These are runs of 7 systems, one row a step. Runs of the same system follow the same rule from any start.
seq 1, T, 8 rows:
[[-13  -8  35   3   4 -11  -7   2  21 -14   9  26   5 -16  11  -9   4   6
   26 -13   1  28  -6 -11   5  10]
 [-14  -8  -1   6  12 -24 -16  -9  16 -27   1   9  21 -31  11  -1 -22  -2
   -3  -2 -17  11   3 -20 -18  -6]
 [  5  10 -30   8   4  -2 -37  -3  -2   4   0  -9   4 -22   4  10 -17   0
  -24  15 -15  -5  23 -13  -7  -8]
 [ 24   0 -22   7   1  14 -26   1 -17  23  15  -6 -22  19   7   3  17  -1
  -15  18  -9   8  24   2   8   8]
 [ 24  -7 -11  -1  20  -6   8  -8 -14   3  18  20 -21  36  -3  -2  29  -6
   13  -2   7  16   4   4   0   4]
 [  5  13   1  -5  17 -18   9  -1   9 -12  -1  37  -7   6 -14   2   8   4
   33 -15  29   7  -8  -9   1 -16]
 [-13   8  20   5 -11  -5 -18  13  25  -6  -8  25   5 -27   5  -8 -13  12
   24  -1  15  12  -1 -21   6 -13]
 [-13 -24  13   6  -8   1 -29   0   7  -7   6   6   9 -27  17 -12 -18   0
   -6  21 -22  16   6 -16 -14  -2]]
seq 2, D (8 x 26):
[[  7 -12   8  -3  -9   3 -21  20 -12  15  21  17 -22   8  -2 -14  27  -2
   11   4  25  29   2  -6  13  13]
 [ -3  -1   3 -17  19 -16 -24   4   7 -19  23  31   0  -2   0  -6   2   1
   26 -11   9  36   0 -10   3   0]
 [  1  29 -12  -5  20  -4 -32  -8  19 -10   1  22   7 -16   1  14 -22  13
   16  -3  -7   8  13  -9   5 -18]
 [ 16  17 -10  30   4   9 -24 -11  14  17  -7   4  -6  -7  18  13  -3  14
   -7  14 -23  -7  26 -12   5  -7]
 [ 25 -12 -20  34   8 -12  -1 -11 -11  13   6   3 -19   8   9   3  25  -7
  -17  11  -9  -1  18 -15 -12   5]
 [ 16  -1 -30   2   7 -21   0   7 -24   3   9  11 -19   8 -20   1  26 -15
   -4  -3  34   3   2 -10  -8  -2]
 [  5  14  -8 -16 -11   1 -21  27  -3   8   5  17 -14   3 -14  -9  10   3
   19  -2  41  15   2  -7  18  -7]
 [  3  -2  14  -5  -3   7 -29  11  19  -3  11  29  -3   3  15 -16  -5  13
   28   7   0  32   8 -12  13  -7]]
seq 3, J (8 x 26):
[[-13 -12  -4  21 -15 -27   3   9  -3  -5 -10 -15   9 -37  -4  -4   1 -13
  -24  -4  12 -10  -2 -22 -17   5]
 [ -6   1 -13  -6 -23   6 -31  26 -12  13   6 -33   1 -19   0  -6   1  -7
  -27   3   6   5  11  -3  10  18]
 [  4  -3  -5 -34   1  26 -20   5 -12   4  21 -16  -3  24   2  -5  -3  -1
   -5   6 -16  17   6  26  14  13]
 [  2   9   1 -30  27  13  10 -21  -5 -11   9  15  -1  28 -11  12  -8   2
   19  -4  -6  -1  -9  28   2 -11]
 [  2  22  15  14  14  -3  25 -18  16   0 -18  25  -3   0  -8  17  -2  11
   24 -11   9 -21  -8   0   0 -19]
 [ -1  -2  20  43 -14 -14  21   0  23   4 -23   3   3 -17  18  -5   7   8
    2  -3  -2 -12   2 -23  -3   0]
 [ -7 -26  -8  16 -19 -20   3  12  -3  -8  -5 -26  10 -17  13 -18   2 -13
  -28   4  -8   2   5 -18 -15  12]
 [ -5  -7 -27 -26  -9   3 -22  16 -27   1  11 -30   1  -6 -14  -4  -4 -15
  -28   7   9   2   3   7  -3   9]]
seq 4, Y (8 x 26):
[[ 16  -7   9  10 -12  33 -24   0  -5  27   5  12 -22  13  12  -4   2  10
    4  33  -8   3  14   1   8  -8]
 [  4 -28  21   7  18  -2  -2 -19 -17   5  26  27 -16   5  -1   4  21  -8
    6   9  -5  17  -6   3 -12  12]
 [ -5  16  -3   3  24 -28  -3  -7  -5  -4  10  19  -5 -22 -21  21  17  -7
    6 -27  25   2  -5  -6  -1   8]
 [  4  31 -14   7  -9 -13 -23  24  20   4  -5  -5   1 -15   5  -1   7  11
    6 -20  15  12  18 -18  24   8]
 [ 12 -13 -18  -4  -3  -2 -24   9  11 -13   8  -2   5  14  25 -24  -9   4
    2  13 -22  29  19 -14   1  -2]
 [ 11 -14 -25 -11  25   0 -11 -22 -17 -13  11  18  -5  15  -6   4 -15  -8
   -5  24 -11   0   3   0 -25 -26]
 [ 14  17  -3  11   7  15  -9 -10 -15  27  -2  22 -25   0 -19  24   8   4
    2  14  20 -21   3   4   2 -17]
 [  7  -2  28  23 -12   5  -6  11   3  25   8  16 -22  -1   7  -3  33   7
   14  -3  15  14   4  -7  19  19]]
seq 5, D, 8 rows:
[[-12  22  27  17  -9   4  19  -2  26   7 -22 -14  11 -16   8  11  -1  14
    5 -20  -8 -18  -3   5  16  12]
 [ -8 -17   9  28 -15 -17  27   0  15 -10 -19 -23  16 -12  19 -13  -2  -3
  -16  -5 -17  -9   0 -14 -11   9]
 [ -7 -21 -22  -9  -8 -13  20   2 -16 -19 -10 -24  12   1  -9 -12 -13 -17
  -25   9   2 -16  -9  -1 -26 -10]
 [ -6  -5  -7 -33 -16  25   4  12 -23   7  -2 -21  -3  14 -18  -4 -11  -6
  -12  14  14 -15 -11  24   2  -7]
 [ -7 -11  36 -21  -7  29  10   1  -3   9  11  -4  -5  21   2  -7   6   5
   11   0  -6   8 -13  30  15  16]
 [-18  -5  34  -7  18  -6  23 -17  14 -18   5   9  12  -3   3   6   1   2
   17 -23 -13   6 -16  14  -1  15]
 [-20  19   9   5   6 -14  15 -10  19 -15 -20 -10  22 -29  -4  17 -18   4
   -2 -22  -6 -22  -8   0  -4  -2]
 [ -7   3  -2  18 -25   4   9   8   9   6 -24 -37  13 -17  10  -2 -11   3
  -27   4 -12 -25   6  -4   0   3]]
seq 6, B (8 x 26):
[[  2 -12   7  20  -1  14 -34 -11 -12  22  10  10 -12 -23   4  12  -1   1
  -17  29 -13  -1  13  -8  -9  -1]
 [  9   3   1  14  11   2 -26  -6 -15  24  23  -1 -18  -8   0  18  28  -4
  -15  -2  -7  11  14   4   8  29]
 [ 13  20 -13  -4  20 -16 -12   3   0   2  20   3  -9  10  -3   8  29  -1
    8 -29   7  22  11   3  18  25]
 [ 15  22 -21 -11  13 -17  -3   9  19 -18   0  16   1  21   3  -9   3   8
   28 -20  12  21  10  -9  13  -9]
 [ 14   0 -17   3  -1  -5  -3   3  18 -16 -13  25   0  16  11 -19 -18  11
   21  15   2   6   8 -21  -7 -36]
 [  8 -22  -1  19  -4   5 -11  -8  -4   4  -5  25 -11  -4   6  -7 -12   1
   -2  38  -2  -5   6 -20 -22 -30]
 [  1 -19  11  20  -1   7 -25  -7 -22  24  14  16 -20 -22  -6  10  13  -6
  -13  25   6   0   4  -8 -12   4]
 [ -2   1  12   2   6   0 -31   4 -13  20  28   6 -16 -16  -5  12  28  -4
   -4  -9   8  21   6   4  13  31]]
seq 7, Y, 8 rows:
[[ -2   9   3 -14  -8  23  18  -2   3   0 -23   6   0  13 -10   0 -26   9
   11  16  10 -29 -12  11  -2 -35]
 [-11 -11  46  15 -19  28  13  -7   9  17 -12   7  -3  -7   8  -1  -6  12
    7  17  -6 -16 -11   7   3  -4]
 [-23 -24  38  12   0  -7  13 -11  -2  -2   6  -6   9 -28   4   5   7  -7
  -10  -7 -12  -1 -15   3 -11  26]
 [-20   9  -5  -6   5 -21   6   1  -3 -10   0 -31  17 -29 -12  14   2 -12
  -23 -30   3  -8  -5   6  -1  25]
 [  0  22 -24 -17 -14   2   2  20   6  -2 -10 -43  13   7   2  -4  -5   3
  -14 -18  -2  -6   9  10  19  13]
 [ 10  -8 -11 -19  -8  17  19   4   5 -11  -8 -20   7  43  14 -21 -12   4
    3   9 -20   1   2  15   3  -8]
 [  1 -15   8  -5   9  10  37 -21  -3 -12 -13  11   1  25  -5  -2 -14   0
    9  14  -6 -21 -16  12 -19 -27]
 [-12   3  29  19 -10   7  26  -9   2  12 -22   9  -3 -18 -12  12  -1   4
    4   5  16 -32 -17   1  -7 -11]]
seq 8, F, 8 rows:
[[ -9  -5  26  10   6 -10  14  -6   5   0  12 -16   6  -6  10   4  24  -3
   -3 -27 -15  12  -4  10   8  43]
 [ -5  15 -13   3   6 -34  22   6  16 -22 -10 -20  20  -7   3  -1   5  -3
   -4 -37   1   1   1  -8   3  16]
 [  4  27 -29   0 -17  -6  10  18  14  -5 -28 -21   9   3  -2  -6 -14   6
   -4  -8  15 -20   7  -9   8 -17]
 [ 11 -10  -5  -2 -27  26   9  12   0   9 -19  -4  -6  23   6 -21 -15   7
    1  30   3 -14   2   1  -1 -27]
 [ -1 -33  20 -10   0  19  17 -14 -16  -2   4  18  -8  20  -5  -8  -6  -6
    5  28  -1  -6 -18  12 -19 -16]
 [-20  -8  31 -12  16   4   4 -17 -17   1  14  15  -3 -18 -22  20   4  -8
    3  -6  10  -6 -23  18  -8   9]
 [-23  13  28  -3  -1  -2 -11   5   8   5   8 -16  11 -34  -1  14   6   2
   -4 -27   0   6  -5  11  17  34]
 [ -7   7  -8  -1  -7 -13   0  11  20 -16  -5 -36  23  -7  20 -10  -5   3
  -11 -22 -22  10  11  -2  11  23]]
seq 9, J, 8 rows:
[[ 18   9 -17  24  21 -10   2 -17 -17  20   9   2 -20   2  -9  24  29  -7
  -14  -6   3 -10  11   0  -3  13]
 [ 12   7   3  12  -2 -16  14  14   0  10   8  -4 -14  12   1  -4  41  -3
    7 -26  20  13   3  -2  18  29]
 [ -5  -6   2 -20 -10 -18  11  25  13 -24   1   0  10  12   4 -28   5  -1
   21 -21  18  26  -7  -7   9   6]
 [ -9  -2 -11 -26  -8  -1 -12  14   9 -23  -9  11  13  -3  -4 -18 -33   3
   13  11  13   6  -6 -10  -7 -32]
 [  1  -3  -1   3  -3  23 -29  -8  -2   9  -5  19  -7 -10   1   4 -27   9
   -1  37  -6 -10   7  -6  -9 -32]
 [  9 -17  12  24  15  12 -14 -26 -14  20  14  16 -16  -6   6  17  11  -2
  -11  22 -21  -2   7   0 -13   5]
 [  2  -4   2  13  25 -23   4 -16 -13   3  20   3  -8  -8  -6  18  33 -12
   -9 -21  -1   9   1   2  -4  31]
 [  0  23 -11  -5   5 -28   2  17   8  -8   4  -9   4  -4  -6   1  21  -2
    7 -40  22  15   3  -6  18  23]]
seq 10, C:
[[-15  10  -4 -17   3   7 -30  -3  16 -16  -4   5  18 -23   4   1 -40   9
    3  10 -14   1   4  -4  -4 -21]
 [  9  10  -9  14  10  18 -34 -17   3  14   3   2  -3  -8  12  18 -14   9
  -13  22 -30  -6  22  -1  -1  -8]
 [ 21  -1  -7  26  24  -4  -5 -23 -12  17  15  10 -19   7   4  19  26  -3
   -9   2 -14   1  14  -1  -4  14]
 [ 11   8  -7   7  17 -26  14   0 -10   2   9  13 -15   7 -15   8  36  -8
    8 -26  28   7  -3  -3   3  14]
 [  0  12  -6 -16 -10 -16   4  29   8 -10  -4   6  -2   7 -10 -17  11   1
   23 -22  38  15  -5  -8  15  -1]
 [ -5  -8   0 -20 -16   2 -13  21  16 -20  -4   8  11   5  11 -30 -23   6
   18  11   5  20   0 -11   1 -19]
 [ -7 -16  -1  -9   6  10 -23 -13   2 -13   2  16   8  -8   6  -4 -35   2
   -1  31 -21   2   3  -6 -20 -27]
 [  0   4   1   9  17  15 -29 -25 -13  17  10  15 -10 -21  -9  29  -8   0
  -13  20 -12 -13   6   5 -10  -8]]
seq 11, B (8 x 26):
[[  5  21  16  12 -15  31 -25   4   9  32  -6   9 -14 -11   4  11  -3  17
    8  14   4  -8  11   1  22  -7]
 [ 11 -17  19  29   2   0   3  -8  10  10   9   0  -8   9  28  -6  25   4
    0   1 -27  16  13  -5   4  27]
 [  1  -2 -21   5  30 -40  -1 -13  -6 -21  14   8   3 -10  -6  11  14 -14
   -7 -21   0  12   4 -12 -15  11]
 [  4  33 -31 -13  -4  -8 -22  21   0   1  -5   1  -4  -9 -17   4  -5   2
    4  -9  33  -2   9  -9  12 -14]
 [ 17  -5  -2  -3 -24  23  -8  20   7   9  -4   1 -10  31  17 -26   0  11
   13  20   0  14  12  -3  15 -10]
 [  8 -35   7   3  19  -2   8 -23  -8 -13  14  25  -5  19   9  -9   0  -6
    6  21 -20  13  -3  -2 -24  -9]
 [ -8   9   4   4  22  -7 -18 -19 -10   3   7  30  -7 -31 -22  27  -5  -4
    2   2  15 -11  -6  -5 -14 -13]
 [ -1  24  16  15 -18  13 -27  17  12  28  -2  -1  -9 -23   5   7   9  13
    3  -4  11   3  13  -7  27  13]]
seq 12, T (8 x 26):
[[ 18 -14   7  14  -8   6  23   1  16  -4 -10  12  -6  37  23 -25   4  11
   21  12 -10   8   4  -7   0 -12]
 [ -1 -21   9  13   5  -6  22 -16  -3 -10 -13  29  -4  -1  -6  -3 -10  -3
    8  20   9 -17 -13 -12 -29 -31]
 [-17   3  16   6  -8   5 -18   2 -12  16  -2  13  -7 -41 -22  17  -5  -3
   -6  12  27 -17  -9  -6  -6  -8]
 [-17  -9  20 -10  -9   6 -30  15 -12  13  22 -13  -2 -26  -2   1  11  -6
  -12  -4   3  20   0   7  11  34]
 [ -4  -7 -13 -25  21 -14  -5  -5  -4 -24  22 -16  13   9   5  -3   3 -10
   -8 -19 -21  24   3  13  -2  24]
 [ 13  32 -36 -11  24  -9   3 -10  15 -18  -8  -6  11  19   2  10 -14   8
    5 -16 -13  -6  13   5   5 -13]
 [ 21  22  -4  25 -11  15   5   3  22  17 -21   4  -9  18  16  -2   0  21
   12   8  -5 -12  17  -8  16 -17]
 [ 10 -30  21  34 -14   2  20  -3  -1  11  -7  16 -15  10  13 -16  16   1
    2  22   2  -3  -2 -14 -13  -6]]
seq 13, F:
[[ -3  -8  29   7 -27  24  25   9  10  14 -13 -24   2  15  15 -14   5   9
    0   2 -10  -9  -5  13  15  13]
 [-10 -25  14  -4   0 -10  45  -9   4 -25 -10  -9  15  14   5 -15  -4  -7
    1  -5  -9  -7 -19   7 -18   0]
 [-18  11   3 -13  -1  -5  25  -2  -7  -8 -17 -13  11 -16 -26  13 -12  -7
   -6 -12  21 -31 -21  11 -10  -9]
 [-16   7  24  -7 -31  26   3  19   2  18 -13 -26   4 -13  -3  -1  -6   5
   -7  -1  11 -16  -8  15  18  10]
 [-11 -24  20 -14 -15  12  21   4   6 -13  -2 -25  15  16  16 -22  -8   0
   -4   1 -21   5  -9  15   0  14]
 [-10  -2  -6 -19  15  -7  35 -16  -6 -23  -8 -17  16  11 -11   7 -13  -9
   -8 -11  -8 -21 -16  20 -15  -4]
 [ -8  24  10  -1 -10  16  21   1  -1  16 -20 -20   0  -6 -16  19   1   4
   -7 -11  13 -35 -10  19  12   3]
 [ -9  -9  33  10 -31  15  25  14  13  10 -15 -23   5   4  15 -15   6   8
    0  -2  -3  -6  -7   6  14  16]]
seq 14, C:
[[  0 -28  -3  -4  23  -2 -23 -21 -18  -8  25  17  -3  -6   2   5  -6 -11
   -9  20 -20  15   3  -1 -24  -1]
 [ -2  20  -5 -12  29  -2 -19 -17 -15   5  18  17 -10 -13 -25  32   5  -6
    2 -10  12  -3  -2  13   0   2]
 [  9  32   8   1   3   6 -14  10  12  18   6  10 -12   5   0  10  20  14
   21 -22  13  13   9   4  33  15]
 [ 10  -2   4  11   4 -19   5   5  27 -17   1  14   5  13  23 -20  10   9
   24 -15  -8  28   9 -17   7   5]
 [  3  -4 -27   2  10 -30  -1  -2   9 -31 -10  17  11  -6  -1  -9 -17  -4
    5   2   6   2   2 -26 -22 -29]
 [  8   6 -26  -4  -7   8 -31   9 -15  11  -3  11 -12 -10 -14   3 -13  -1
   -8  26  20  -8   9 -11  -6 -29]
 [  8 -18  12  -1  -5  22 -32   2 -19  24  24  17 -23   5   2  -3  13  -1
    0  25   0  18   8   3   5   7]
 [ -9 -14  24  -9  26  -9  -7 -16  -6  -9  28  25  -3  -6  -4   8  14  -7
   13 -12  -3  24 -10   7  -5  18]]

Name the system that made each run.
seq 15:
[[ 11 -13  -2   0  -3  13  42 -13  -4  -5 -19  -7  -1  35   2  -8  -7   1
   -1  15  -9 -24  -8  13 -12 -19]
 [ -8 -16  26   0  -7  14  33  -9 -15   7 -10   8 -10   7 -17   3   3  -4
    3  12  19 -25 -24  14 -12 -11]]
  D
seq 16 (2 x 26):
[[  5 -26 -14  10  -4   0 -14  -4 -27   9   6   7 -14  -9  -9  -2   0 -14
  -23  33   7  -8   2 -11 -25 -13]
 [  0  -8   8  -1   2   8 -25   1 -28  25  24   7 -23 -14 -16  13  24 -10
  -11   6  17   8   0   7   3  19]]
  J
seq 17 (2 x 26):
[[-11  15  40   4  -4   3   4   5  24   5  -4  19   1 -13   3   2   6  15
   30 -19  13   7  -9  -1  20   8]
 [-11  -4  14  14  -4 -17  -2   3  30 -20  -6  -3  21 -20  26 -14 -10   8
    5 -12 -22  16   6 -18   0   9]]
  B
seq 18, 2 rows:
[[  5   6 -20 -39   8  22 -24   3 -24   5  16   0 -10  17 -20   6  -9  -5
   -4  13   9   1   1  22   4 -10]
 [  7  14  21  -9  15  27  -2 -16   0  15   8  28 -17  19  -7  16   3  12
   25   5   2  -2  -3  21  14  -8]]
  J
seq 19:
[[ 13  15 -13  16  27 -12   6 -22  -9   6  -1  27 -16  -2 -18  25  11  -1
    5  -2  14 -17   1  -5 -10 -15]
 [  4  16   5  24 -16  -2 -12  17  -2  28  -7   8 -18 -22 -10   8  20   4
    1  -2  34  -8   6 -16  12   3]]
  D
seq 20, 2 rows:
[[ 14  25  -2  -1 -19  23  10  15  10  18 -18  -3 -11  24  -1  -4   3  16
   16   0  18 -12   4   8  26 -12]
 [  6 -28  23  16  -6  -1  34  -6  12  -9  -6  10  -1  25  20 -23   9   3
   14   6 -12   7  -7  -4  -8  -1]]
  B
seq 21, 2 rows:
[[ 23   7 -25  28  -5 -13  11   6 -12  18  -9   1 -21   9  -8   3  28  -4
   -8   2  25 -14  10 -15  -2  -5]
 [  8 -17   1   4 -14 -12   7  22 -13   6   7  12 -19  12  -7 -20  29  -8
    9   0  37  15  -5 -12   2   5]]
  B
seq 22, 2 rows:
[[  8  -9  20  10 -22  21  26   7  11  12 -10 -17  -5  30  20 -18  12  10
    5   4 -12  -2   2  10  15  11]
 [ -6 -28  15   2  11 -16  40 -15   0 -23  -2  13   5  14   1 -12   4  -9
   10  -2  -2   0 -19   1 -23  -5]]
  D
seq 23 (2 x 26):
[[  2   8  -6   2   1   6  -3   0 -22  22  13 -28 -11  -3 -10  18  25  -9
  -26 -11   2  -8   5  18  11  31]
 [  6   4   3 -12   3  -2  24   6  -2  -1   9 -20  -2  29   0  -6  26  -3
    4 -28   1  11  -4  21  18  30]]
  C
seq 24 (2 x 26):
[[  2 -19 -15 -24  -5   4  21   5 -10 -16   2 -33   9  30   5 -20  -4 -10
  -14   0 -14   3  -4  18  -4  10]
 [  0   2  -8 -27   7   8  33  -9  -9 -13 -12  -4   4  26 -18   1 -14  -3
    6   1   8 -22 -17  22  -8 -20]]
  Y
seq 25, 2 rows:
[[-12  -4  20   9 -31  28  -1   8   2  19 -15 -29   4 -16  10  -2 -13   6
  -19  16 -10 -19   1   7   6   6]
 [-11 -30  21 -11  -5  11  15  -5 -16   0  11 -26   4   5   4  -6   7 -11
  -18   3 -20   1 -11  22  -6  27]]
  Y
seq 26:
[[ -5  -1   5 -24  25   3 -21 -15  -5 -13  16  39  -3  -2 -14   9 -16   0
   22   9   7  12  -8   4 -10 -22]
 [  0  29  13  14  15  10 -26 -13  12  16   0  25  -8 -22  -3  28  -4  15
   13  -1  -1  -6   8  -3  10  -7]]
  Y
seq 27 (2 x 26):
[[ 18 -26   7  22  18   2   8 -26  -7   3  11  23 -15  21  14  -1  13  -1
    3  20 -22   7   6  -4 -17  -4]
 [  0 -10  -6  12  20 -34  13 -11 -17  -8  10  17  -9 -11 -19  10  23 -17
   -3 -13  22   0  -9 -10 -19   6]]
  J
seq 28, 2 rows:
[[ 24   7 -23  27 -10 -12 -12  16   8  11  -5   5 -15   7  13 -12  19   5
    1   3   9  10  24 -27   8  -2]
 [ 16 -26 -14   4  -6  -9  -4  11 -10  -4   7  21 -15  21   3 -26  10  -6
    8  21  16  18   4 -20 -11 -15]]
  T
seq 29, 2 rows:
[[ 11  37 -13   6  25   3 -16 -20  15   3  -5  16   0  -4  -1  27 -11  14
   10  -5 -12 -10  15   1   7 -16]
 [ 26   8  -6  40   8  -6  16 -14  16  10 -11   6 -10  18  22   4  17  11
    2  -1 -19  -6  19 -13   3   0]]
  J
seq 30 (2 x 26):
[[  3 -12  -1  24 -18 -17  17  13   0   6  -4 -32   2  -3  15 -13  25  -8
  -22 -13  -4   2   7  -9   3  31]
 [  1 -14 -28 -20  -2 -26  21  14  -9 -28  -1 -15   9  19  -7 -23   2 -15
   -5 -10  14   8  -6  -4 -12  -3]]
  D
